rotation steps, each row followed by its count of steps:
The counts run from 0 to 416.
[-30 -14 -12  69  51  25 -29   3 -30 -13  25 -36  27 -36   3 -10  19   5
 -18  72 -23 -31 -14  14 -42 -17   4 -24 -38 -27 -33   1 -12  25   9  21
 -52 -17 -26  13  22 -25  17  38  28 -14 -25  57  24]  368
[-21  -4 -31  35  20  -6 -29 -10   6   9  37  -8  20  16 -55   3  19   6
 -18  36 -20  25 -47 -23 -36  -3  21 -18   6 -47 -38  -9 -23  42  46  45
 -40 -43 -51  -8  29 -74  -8 -22 -15  54  32  18   4]  311
[  0 -62 -30  45  -5 -14  -4   9  -3  13  15  -3 -22 -16  24 -23  30  -6
   1  10 -17  30 -45  -7 -25 -12 -16 -17  -6 -27 -47   9 -18  39  -8  19
 -41 -22 -30  20   1 -68  60  -6 -74  63  30  13 -34]  321
[-35 -34   6  57  43  14 -31   3  -8  20   3 -39  27  16 -35  31  26 -40
  -3  95  13  17 -23  32 -44  -9  22  -1 -26 -19 -13  -6   9  20  22 -10
 -37 -20 -42  11  12  -4  58  17  31  17 -11  22  15]  180
[  4 -56 -33   6  67  26  20  19  25 -17 -26  24 -27 -20 -51  10  21 -71
  34  35 -36 -11 -53  -9 -14  -6  17  16  29 -19 -14  20   7  23  19  -2
 -47   1 -31  24  27 -19  34  11  28  16  50  22  10]  255
[  8  -3 -51  57   2  42 -21 -23 -19  17  -8  -7  17  28 -32 -11  14  16
   7  43 -35  -6 -13  -5 -15 -76  40 -57  -1   7 -30  21  20  -4 -13  -1
   3  -6 -43  -3   0   0  54  45  21 -17 -88  -5   3]  288
[-23 -65 -42   0  -3  -8 -11  22 -19  29 -20  15 -16 -10 -21 -22  48  -4
  42  41  -7   5 -24  -9 -18  -5   9   4  14 -47 -38  13  -7  31 -32  -6
 -41 -24 -31  29 -10 -34  54  56 -39  48  37  39 -12]  325
[ -9 -38  10  65  14  17 -19  20  -6  -5  10 -22  -7  22 -18 -21   7 -27
  25  27 -23  -4 -58  55 -44 -23 -27   5 -10 -30 -27  14  31   6   8  -5
 -67 -15 -54  54  -1 -39  51 -18  12  29   9  48  -3]  185
[ 10 -25 -54  19  63  43  23 -23  29 -12 -27   3  -8 -32  18  16  12 -69
  14   2 -45  37 -55 -22   5 -31  16  -3   2  12 -10  16 -38  18   8  52
 -16  -4 -19 -11  53 -52  69  -8  11  10  32  -4 -15]  252
[-20  -9 -86  27   5 -15  -4  -3  32  -4   9  -5  -2   0 -48  28  23 -30
 -25  37 -48  36 -38 -25 -15 -45  38 -27  27  -1 -18  27 -15  -3  60   9
  -8 -29 -27 -22 -10 -56  -1 -37  18  43  18  -1  -8]  27
[-15 -11 -87  35  -8  28  -2 -21  13  22   6  14 -16  16 -50   3 -10  -6
  -5  20 -71  24  -9  16 -12 -61  19 -21  43  -3 -22  56  -2  -6  10 -15
  19 -26 -36 -27  -5 -74 -19 -11   0  28  14  15  10]  18
[-13 -54  -2  46  83   8  18 -27  -8  -2  -6  18 -26  12  -8  21  38 -34
  -1  66 -51 -10 -24  31 -10  28   4  13  -6 -18 -41  22  -4  46   6  43
  -6  27 -27 -40 -13 -18  57  25  28  12   8 -32  11]  169
[ 18 -15 -34  46  53  43  35  -1  -5  -7 -15  34 -44  55 -16  -7   6 -21
  11  -1 -55   8 -54  24 -27 -47   3 -19  18  22 -14   9  11  67  15  16
 -13  -3 -61  12  15 -63  16 -15 -11  44  22  -6  -1]  391
[-41 -42 -49  17   9  50  -2 -16 -14  38 -20  32  10 -36 -20 -14  30 -45
   8  22 -38  46 -23 -23   0 -13  10 -18  17 -37  -3  65  30 -42  25 -31
 -11 -27 -19   2  20 -16  51  49 -22  -5  11  48   9]  337
[  4 -24 -73  41  60  22  12 -40  33 -28 -17  32 -57 -27 -10  18  14  -7
  27  14 -54 -19 -12 -27  10 -42   6 -28 -11 -19 -29  35  10   9 -41  40
  -7 -11   1 -50  27 -49  33   5  15  -1  -1   2   3]  156
[-14  -9 -55  16  12  21 -13 -32   1  -2  -9 -13   9  12 -38 -24  28   4
  -5   9 -42  18 -48  24   3 -51  18 -37  34 -20 -15  26   3 -17  24 -10
 -38 -43 -72  38  -6 -70  22 -42  33  12  26  22  19]  106
[ -5 -53 -23  59   9  25  -3   4 -40  32  -5 -22  22  25  17 -44  22  10
  22  11 -49  -3  -1  26   7 -27   5 -45 -28 -21 -15  24   1  58 -31   5
 -16  -5 -44 -14   0 -46  31  62 -34   8 -22   8  11]  3
[-30 -52 -13  50   3  45  -4   0 -56  34 -16 -10  29  19   5 -55  28 -38
  16  14 -16  28 -18  39 -29 -34  -5 -28 -24 -30  -2   3  26  26 -23  15
 -29 -32 -52  10   3  -9  89  34  -2  28  -7  36  27]  190
[ -1 -29 -28  53 -10  39  -9  -9 -38  39 -16  -8  42  25   4 -40  11 -43
  20  -4 -26  41 -16  30 -21 -55   1 -22 -23   5 -14  11  11  18 -37  22
  -5 -13 -52  -2  13 -14  97  11  -4  31 -30  19   6]  191
[ 40 -22 -41  35  61  58  21  -1 -10 -16  -8  40  -3 -24   2 -18   8 -31
  14   7 -26   3 -35 -53 -19 -46  12 -30  -5   1 -26  12  14  31  -1  47
 -36  12 -21   5  56   4  66  46  -7 -10 -38  19   0]  64
[ -3  -9 -35  29   4  -8 -11 -26   1  15   5  18 -14  56 -70   3  20  16
  12  26 -48  -2 -35  -6   1   0  48 -21  37  -1 -52  -4 -23  43   5  56
   5  16 -75 -38 -15 -53  11  16  21  25 -14 -28   3]  305
[-10 -25 -87  11  22   5  16   8 -29  -2  -5  29   4 -18 -17   1  27 -35
 -37  33 -63  34  12 -11 -36 -52  28 -18  31  17 -26  31 -31  48   3  51
   7 -18 -22 -28 -24 -37  37  -6   2  39  25 -27   8]  25
[-13  -1 -64  70   9  20 -11 -17  15 -11  19  -4 -13  31   4 -20   3   2
  27  29 -48  -5   0  36 -28 -70 -36 -25 -24  15 -21  41  22  10 -51   1
 -23   3 -19 -31 -12 -31  45  10  24  15 -69  34   1]  283
[ -5  -8 -53  26  41  28  10  16  20 -20  23  13  34 -41 -26  -5  21 -40
 -15  44 -61   4 -30 -29 -34 -13  13  -2  43 -28 -26  70   8 -19  50  10
 -61   5   0 -14  17   0   8 -12  41 -14  -8  43  -4]  350
[-55 -13 -43  36 -18 -25 -13   5  -5  -4  26 -13   7 -33 -30   3  19 -36
 -42  49 -40  36 -61  -7 -45  13  14  -1   9 -32 -33  15  -3 -34  62  44
 -21 -37 -28  -3 -10 -45   7 -28  -7  46  13  35 -30]  36
[-12 -45 -31  68 -10   2 -41 -24  14  14  11 -40 -20  21 -24   1  25  21
   1  32 -26   4 -28  40  -2 -59   6 -39  -4 -36 -34  34  14 -12   6 -40
 -22 -31 -31  14 -19 -68  36 -32  26  26  -2   5  19]  97
[-15  20 -61  14  -2  37   8  -9  14  10 -10   7  11  63 -38 -37  17 -10
  61   9 -35  23 -36  26  -2 -61  16  -8  15  20 -13  31  -2   4 -49  -5
 -36   4 -60  -1  -7 -33  60  21  38  23 -29  48   2]  196
[-35 -28 -35  46 -16 -15 -25  18 -15  -9   8 -18  -7 -56 -21   0  27 -44
 -11  49  -3  16 -59 -30 -45 -27  13 -20 -21 -19 -40  -7   1 -32  25  26
 -37 -37 -10  33  19 -20  58   0 -11  26 -20  45 -39]  45
[-35 -34   3  44   6  14   0 -11   5  13   6 -14 -18  50 -11  -9  19 -20
  45  41 -21  21 -37  66 -18 -18 -24  10 -30  24 -20  16   7  21 -47  -9
 -28  14 -62   8 -21 -28  80  22  20  25 -32  33 -10]  187
[  4 -14 -51  52   2  32  -9  -3   4  50   9  14  20  54 -41  19   2 -44
  -9  22 -36  56 -33  -5 -44 -30  47 -25  14   2 -11  19 -17  41  48  18
  31 -12 -32 -32   7 -26  31  17 -13  63 -21 -14  -3]  397
[-25 -38 -57   7  16  30   7  13  20   6  -5  25 -34  -9 -25  -5  37 -19
  30  30 -25  22 -41 -10 -12 -29 -14   9  35 -19 -24  51  13 -16   1 -60
 -47 -16 -28  59  10 -43  38  27 -27   5  30  58 -21]  333
[-32 -54 -36  33  -5 -48  17  29 -15 -32   0   3 -37 -29 -10  -6  37 -32
  -1  39 -59   2 -54   6 -30   4  -9  10  10  14 -58  -2  10  11  -6  57
 -33   0 -38   3 -22 -36  40 -22 -14  44   6  -1 -45]  38
[-24 -19 -57  28 -29  22 -19 -24  -6  27  12  19  26  10 -39 -18   6 -41
 -27  -6 -52  54 -51 -12 -24 -30  30 -23  37  20 -19  21 -19 -12  59  20
  -1  -5 -73   4   0 -42  40 -30  12  27  -8  24  11]  114
[ -7 -22 -34  44  21  60 -12 -26   5  32 -11  23   2 -13 -43  -7   8 -32
  34  12 -20   5 -37 -47  -4 -22  37 -32  -2 -34 -22  23  24 -24  20  16
  -7 -12  -8 -17  50   0  52  61   2 -13 -45  53  20]  62
[-34 -10 -52  31  -9 -15   7  30  16   6  31   1 -11  27 -22  -7  49  -2
  -3  56 -18  27 -39  16 -39 -11 -17  -8  15 -33 -30  40  26   1  26 -26
 -52 -13 -13   2 -41 -34  24  -3 -25  71 -15  34 -53]  411
[-40 -49 -55  -5  31  28  29   3   7  -1 -20  31 -51 -18   6 -21  44 -29
  34  43 -29  33 -16  -2   8 -15 -18   5  20  -4 -15  41  20  11 -38 -37
 -47 -14 -36  24   1 -33  59  33 -31  17  25  37 -18]  334
[  7 -26 -57   9  15  31  25   2  -8   2 -13  -8  26 -23  33 -30  36 -13
   7  19 -34  43 -46 -19  -2 -31  -8  -7   9 -26 -31  34  -6  -5 -38  17
 -44 -44 -28  31  38 -53  67  21 -44  24  34  32 -39]  330
[-15  -2 -22  42  47  38  -9 -36 -38   6  19  42   9  24 -35 -28  19  27
 -40  42 -40 -13 -16 -16 -16 -19  31 -45  28 -22 -22  11  15  33  55  18
  -6 -14 -63   6 -21 -18  -1  21  14  -4 -31  24  47]  298
[-20 -39 -71  42   8   9  -4   4  -6  10 -10  19 -31  12 -52  -5  11 -11
   0  19 -63   6 -21   4  -7 -49  24 -37  47 -14 -23  50  33  14  42 -28
   1 -29 -34   1 -10 -66 -21 -13  -4  33  22   2  30]  19
[ -4 -47 -11  41  36 -11  -9   5   2   3 -10 -20   8  34 -39  25  29 -31
  34  72 -18  -2 -31  46 -37   2  14  33 -10 -10 -39   3 -12  33 -51  37
 -35  15 -49  -3  -2  -6  77  20  37  18   8  -9  -7]  178
[-17 -44 -53  16   3  11  10  17 -12 -11   0  31 -25  -5 -17 -35  31 -42
   9 -13 -51  24 -43 -11   7 -38  15 -17  36  30 -29  13   0  52  39  25
 -43  12 -68  19 -28 -54  34 -41  11  40  10   5  -1]  116
